Some points:
tensor([-0.69,  1.31,  1.11,  0.58,  1.40, -0.20, -0.64,  0.56,  0.16, -0.57, -0.40, -0.43,  2.10,  0.40, -0.55, -1.45,  0.98, -0.09, -1.74,  0.38,  0.75, -0.28, -0.42, -0.75])
tensor([ 1.06,  1.14,  0.16,  0.52, -0.17, -0.84,  0.88, -0.51,  0.97, -0.60,  0.71, -1.41,  1.22, -0.83,  1.94, -0.94, -0.40, -0.41, -1.18,  0.65, -1.79,  1.60, -1.03, -0.02])
tensor([ 0.24, -0.61,  0.16,  0.29, -0.04, -0.10,  0.23, -0.69,  0.85,  0.38,  0.40,  1.91, -0.71,  0.06, -0.26, -1.93, -1.46, -0.21, -0.83,  0.27, -0.19, -0.62,  1.00, -3.00])
tensor([-1.13, -0.90,  0.27, -0.86, -0.51, -1.67,  0.67, -0.86, -1.52,  1.13,  0.17, -0.54, -1.78,  0.90,  0.73,  0.16,  0.46, -2.71, -0.67, -0.53, -0.41, -0.28,  0.18,  0.58])
tensor([ 1.10,  0.54,  1.89, -0.14, -0.64,  0.31,  0.56,  2.48,  0.47, -1.06,  2.14,  1.72, -1.94, -1.98,  1.01,  0.20,  0.51, -0.28,  0.36, -1.59, -0.01,  0.32,  1.28,  0.71])
tensor([ 0.65,  0.57, -1.62,  0.96,  0.83, -0.24, -0.82,  0.42, -1.46,  0.48, -1.49,  1.46, -0.81, -0.09, -0.87, -0.62, -0.87, -0.02, -0.25, -0.72,  1.80,  2.07, -0.21,  1.00])
tensor([-1.15, -0.08,  0.57, -0.13,  0.39,  0.21,  1.39,  0.95,  0.33, -0.02,  0.11,  0.66,  1.34,  0.41,  1.21,  0.12,  2.08,  0.93, -2.03,  0.12,  0.83, -1.13, -0.21,  1.34])
tensor([ 0.33,  1.05,  0.57,  0.71, -0.51,  0.60, -0.23, -0.63, -0.76, -0.92, -0.93,  0.06, -2.21,  0.04,  0.05, -1.92,  0.18,  1.10, -0.41,  1.55, -1.05,  0.29, -1.55,  1.22])
tensor([-0.98, -0.24,  0.07, -1.36,  1.65,  0.00, -0.60, -0.15,  0.90, -0.83,  0.86, -0.81, -1.27, -0.15, -1.30, -1.04,  0.82, -0.57,  1.77, -0.34, -0.57, -0.25,  0.00,  0.36])
tensor([ 0.18, -0.58,  0.22,  0.34,  0.18,  1.51, -0.14, -0.96, -0.29,  0.45,  0.41,  1.75, -0.76, -2.47, -0.59, -0.53,  1.26, -0.87, -0.10,  1.42, -0.42,  0.77, -0.21, -1.55])
tensor([-0.96, -1.35,  0.80,  0.75, -0.59, -0.35, -1.34, -0.95, -0.86, -1.43, -0.79,  0.12,  0.62, -0.27,  0.90,  1.52,  1.08, -0.22,  0.43, -1.96, -0.38, -0.02,  1.60,  0.06])
tensor([ 0.28,  0.32,  0.30,  0.69, -1.15, -0.49, -0.35, -0.85,  2.35,  1.12,  0.57, -0.77, -0.53,  0.94, -1.42,  0.89,  0.74, -0.37, -0.45,  0.48,  2.50,  1.61,  0.18, -0.13])
tensor([ 0.44,  1.35,  0.47,  0.90, -0.89,  0.03, -0.52, -1.10,  1.44,  1.52,  0.26, -0.31, -1.09,  0.33, -1.25,  1.67,  0.86,  1.54, -0.16,  0.29,  0.66, -1.88,  0.16, -0.48])
tensor([ 0.62,  0.72,  0.86,  1.27,  0.07, -0.99,  0.32,  0.49, -0.61,  0.21, -1.42, -0.51,  0.93,  0.76, -1.55, -1.13,  0.85, -0.47,  1.16,  0.06, -1.16, -0.07,  1.43,  0.51])
tensor([-1.26, -0.10,  0.34, -1.32, -2.74, -0.96, -1.76, -0.40, -0.02, -1.10,  0.59,  0.64,  1.24,  0.93,  0.19,  0.16,  0.13,  0.78,  0.58, -0.73, -0.78,  0.96, -0.32, -0.29])
tensor([-1.03, -0.69, -3.36,  1.63, -0.62,  1.02, -0.10,  0.35,  1.27, -1.78, -1.46, -0.04,  0.36, -0.13,  1.64,  0.08,  0.11, -0.38, -0.17,  1.14,  0.21, -0.10,  0.91,  0.34])
tensor([ 0.41, -0.53,  0.25, -0.40,  0.66, -2.33, -0.98, -0.80,  0.64, -0.89,  0.47,  0.46,  0.61, -1.67, -0.96,  0.81, -1.21, -0.03,  0.83,  0.78, -0.34, -0.59,  1.17,  0.59])
tensor([ 1.50,  0.89, -0.87, -1.29,  0.61,  0.07, -0.35,  0.94, -1.26, -1.34,  1.36, -0.30,  0.58,  2.23,  0.25, -0.28,  1.40, -0.13,  0.49,  1.06,  0.14, -0.21,  1.87, -0.59])
tensor([ 0.68, -1.59, -0.91,  0.03,  0.51,  0.59,  3.06, -0.58,  1.25,  0.75,  0.15,  2.05,  0.96,  1.31, -0.47, -0.44,  0.48, -0.20,  1.10, -1.21, -1.53, -0.44, -0.71, -1.09])
tensor([-0.01,  0.01, -0.87,  0.95,  0.12, -1.14, -0.38,  1.37, -0.15,  1.34,  0.12, -0.12, -1.30,  1.16, -0.98,  1.71, -0.39,  1.80, -0.93,  1.09, -2.25, -0.10,  0.25, -0.28])
tensor([ 0.02, -0.90,  1.07, -2.86, -1.13,  0.85,  0.02,  0.65,  0.91,  0.66, -2.50,  0.85,  0.33,  1.41,  0.27, -0.34, -0.93,  0.02, -0.68,  0.73, -0.21,  0.10,  0.62,  0.15])
tensor([-0.38, -1.04, -0.33, -0.35, -2.46, -1.15,  0.50,  0.39, -1.63, -1.34,  0.35, -0.83,  0.53, -0.78, -1.30, -1.07, -0.54,  0.72, -0.69, -1.76,  0.65, -0.81, -1.23, -0.87])
tensor([ 1.71, -2.23, -0.17, -0.47,  0.64, -0.88, -2.00, -0.68, -0.40,  1.75,  0.57, -0.71,  1.34, -1.69,  1.07, -0.35,  0.72,  0.99,  0.83,  0.42,  0.54, -0.06,  0.61,  0.52])
tensor([-2.29,  0.78, -0.59, -0.92, -1.87,  1.08,  0.11,  0.59, -1.52,  2.04,  0.70, -1.10,  0.26, -1.47, -0.24, -0.61, -0.05, -0.37,  1.01, -0.98, -0.30, -0.34,  0.10, -0.08])
tensor([ 1.15, -1.56,  0.75, -0.63,  0.10,  0.27, -0.02,  0.61,  0.78, -0.50, -2.44, -1.82, -1.24,  0.44,  0.41, -0.65,  0.20,  0.12,  1.84,  0.20,  1.10, -0.71, -1.43, -0.64])
tensor([ 1.07,  1.55, -1.94,  0.37, -0.24,  1.09, -0.65, -0.22,  0.98, -0.52, -0.06, -1.20,  0.19,  0.21,  2.29, -0.23, -0.19, -1.47, -0.71, -0.77, -0.17, -0.95,  0.71, -0.78])
tensor([ 0.51, -0.60,  0.60,  0.31,  0.14,  1.90, -0.37,  0.77, -0.77, -0.26,  0.11, -0.88,  0.78, -0.62, -0.85,  2.05, -0.67, -0.38, -0.62,  0.72, -0.87,  0.82, -0.95, -0.72])
tensor([-2.61, -0.55, -0.55, -1.34,  1.67, -0.59, -0.24,  1.27,  0.67,  0.24,  1.43, -0.91, -1.22, -0.41,  0.30, -0.20, -0.04, -0.48,  0.83,  0.28,  0.00,  0.22, -0.50, -0.21])
tensor([-0.72,  0.44,  0.65,  0.71,  0.38, -0.17,  3.01, -0.38, -0.19,  0.86,  0.48, -1.40,  0.12,  0.51,  0.62,  1.01, -1.09,  1.51,  1.70,  0.11,  2.10,  2.07,  1.51, -0.57])
tensor([ 0.68,  1.29, -0.32, -0.90,  0.38, -1.74,  0.80,  0.79,  0.79,  0.40, -1.73,  0.29,  1.33, -2.05, -0.82,  1.06,  0.24, -0.82,  0.93,  0.05, -0.20, -1.15,  0.03,  0.67])
tensor([ 0.22,  0.04,  0.47,  0.17,  0.85,  0.44,  0.15,  0.41, -0.27, -0.22, -0.35, -0.84, -0.50, -0.44, -0.21,  2.35,  0.08,  0.05, -1.62,  0.06, -0.72, -0.15, -0.85, -1.60])
tensor([ 0.82, -1.00,  0.14,  1.25, -0.66,  0.95, -0.03,  0.58, -0.21, -0.13,  1.70, -0.15,  0.53,  1.21, -1.13,  0.20, -0.69, -1.61, -0.69,  1.09,  0.16, -0.84, -0.90,  1.78])
tensor([ 0.55,  0.85, -0.29,  0.31,  1.33,  0.18, -1.74, -0.13, -0.43,  0.91, -0.21,  1.94, -0.28,  1.24,  0.47, -0.24, -0.67,  0.69, -0.06, -2.58,  0.22,  1.17, -1.25,  0.71])
tensor([ 0.33,  0.88, -1.38, -1.42,  1.19,  1.10,  1.26, -2.59, -0.41, -0.66, -0.29, -0.33, -0.76, -0.29, -0.87,  0.03, -1.20,  1.51, -1.19, -1.35,  0.66,  0.95,  0.64,  2.00])
tensor([-0.23,  1.29, -0.26,  0.22,  0.50, -0.12,  0.12, -1.22, -2.17, -0.63, -0.26,  1.79, -0.14,  0.27,  1.49,  0.53, -1.33,  0.54,  1.35,  1.00,  1.13, -0.73, -2.71,  0.08])
tensor([-1.11, -0.45,  1.72,  1.45,  0.63,  1.77,  0.16,  0.08,  0.15,  0.57,  0.68, -0.32,  1.14,  0.60,  0.77, -0.58, -1.46, -0.19, -0.06,  0.57, -0.11, -1.23,  0.24,  1.01])
Along one direction, these points spread out more than along any other. Take the direction at right angles to it along which they spread out most. Go by this last direction. How many in every 100 of the points above lie lower along it than each point below? Answers are rounded to whole numbers. More than half of the points above lie lower than the first one.
tensor([ 1.71, -2.23, -0.17, -0.47,  0.64, -0.88, -2.00, -0.68, -0.40,  1.75,  0.57, -0.71,  1.34, -1.69,  1.07, -0.35,  0.72,  0.99,  0.83,  0.42,  0.54, -0.06,  0.61,  0.52]) ~ 33
tensor([ 0.02, -0.90,  1.07, -2.86, -1.13,  0.85,  0.02,  0.65,  0.91,  0.66, -2.50,  0.85,  0.33,  1.41,  0.27, -0.34, -0.93,  0.02, -0.68,  0.73, -0.21,  0.10,  0.62,  0.15]) ~ 58
tensor([-2.61, -0.55, -0.55, -1.34,  1.67, -0.59, -0.24,  1.27,  0.67,  0.24,  1.43, -0.91, -1.22, -0.41,  0.30, -0.20, -0.04, -0.48,  0.83,  0.28,  0.00,  0.22, -0.50, -0.21]) ~ 25
tensor([ 0.82, -1.00,  0.14,  1.25, -0.66,  0.95, -0.03,  0.58, -0.21, -0.13,  1.70, -0.15,  0.53,  1.21, -1.13,  0.20, -0.69, -1.61, -0.69,  1.09,  0.16, -0.84, -0.90,  1.78]) ~ 86
tensor([-0.69,  1.31,  1.11,  0.58,  1.40, -0.20, -0.64,  0.56,  0.16, -0.57, -0.40, -0.43,  2.10,  0.40, -0.55, -1.45,  0.98, -0.09, -1.74,  0.38,  0.75, -0.28, -0.42, -0.75]) ~ 89
tensor([ 0.62,  0.72,  0.86,  1.27,  0.07, -0.99,  0.32,  0.49, -0.61,  0.21, -1.42, -0.51,  0.93,  0.76, -1.55, -1.13,  0.85, -0.47,  1.16,  0.06, -1.16, -0.07,  1.43,  0.51]) ~ 56
tensor([-1.03, -0.69, -3.36,  1.63, -0.62,  1.02, -0.10,  0.35,  1.27, -1.78, -1.46, -0.04,  0.36, -0.13,  1.64,  0.08,  0.11, -0.38, -0.17,  1.14,  0.21, -0.10,  0.91,  0.34]) ~ 97
tensor([ 0.51, -0.60,  0.60,  0.31,  0.14,  1.90, -0.37,  0.77, -0.77, -0.26,  0.11, -0.88,  0.78, -0.62, -0.85,  2.05, -0.67, -0.38, -0.62,  0.72, -0.87,  0.82, -0.95, -0.72]) ~ 78
tensor([ 0.41, -0.53,  0.25, -0.40,  0.66, -2.33, -0.98, -0.80,  0.64, -0.89,  0.47,  0.46,  0.61, -1.67, -0.96,  0.81, -1.21, -0.03,  0.83,  0.78, -0.34, -0.59,  1.17,  0.59]) ~ 28
tensor([-1.13, -0.90,  0.27, -0.86, -0.51, -1.67,  0.67, -0.86, -1.52,  1.13,  0.17, -0.54, -1.78,  0.90,  0.73,  0.16,  0.46, -2.71, -0.67, -0.53, -0.41, -0.28,  0.18,  0.58]) ~ 19
tensor([-2.29,  0.78, -0.59, -0.92, -1.87,  1.08,  0.11,  0.59, -1.52,  2.04,  0.70, -1.10,  0.26, -1.47, -0.24, -0.61, -0.05, -0.37,  1.01, -0.98, -0.30, -0.34,  0.10, -0.08]) ~ 0
tensor([-0.23,  1.29, -0.26,  0.22,  0.50, -0.12,  0.12, -1.22, -2.17, -0.63, -0.26,  1.79, -0.14,  0.27,  1.49,  0.53, -1.33,  0.54,  1.35,  1.00,  1.13, -0.73, -2.71,  0.08]) ~ 36
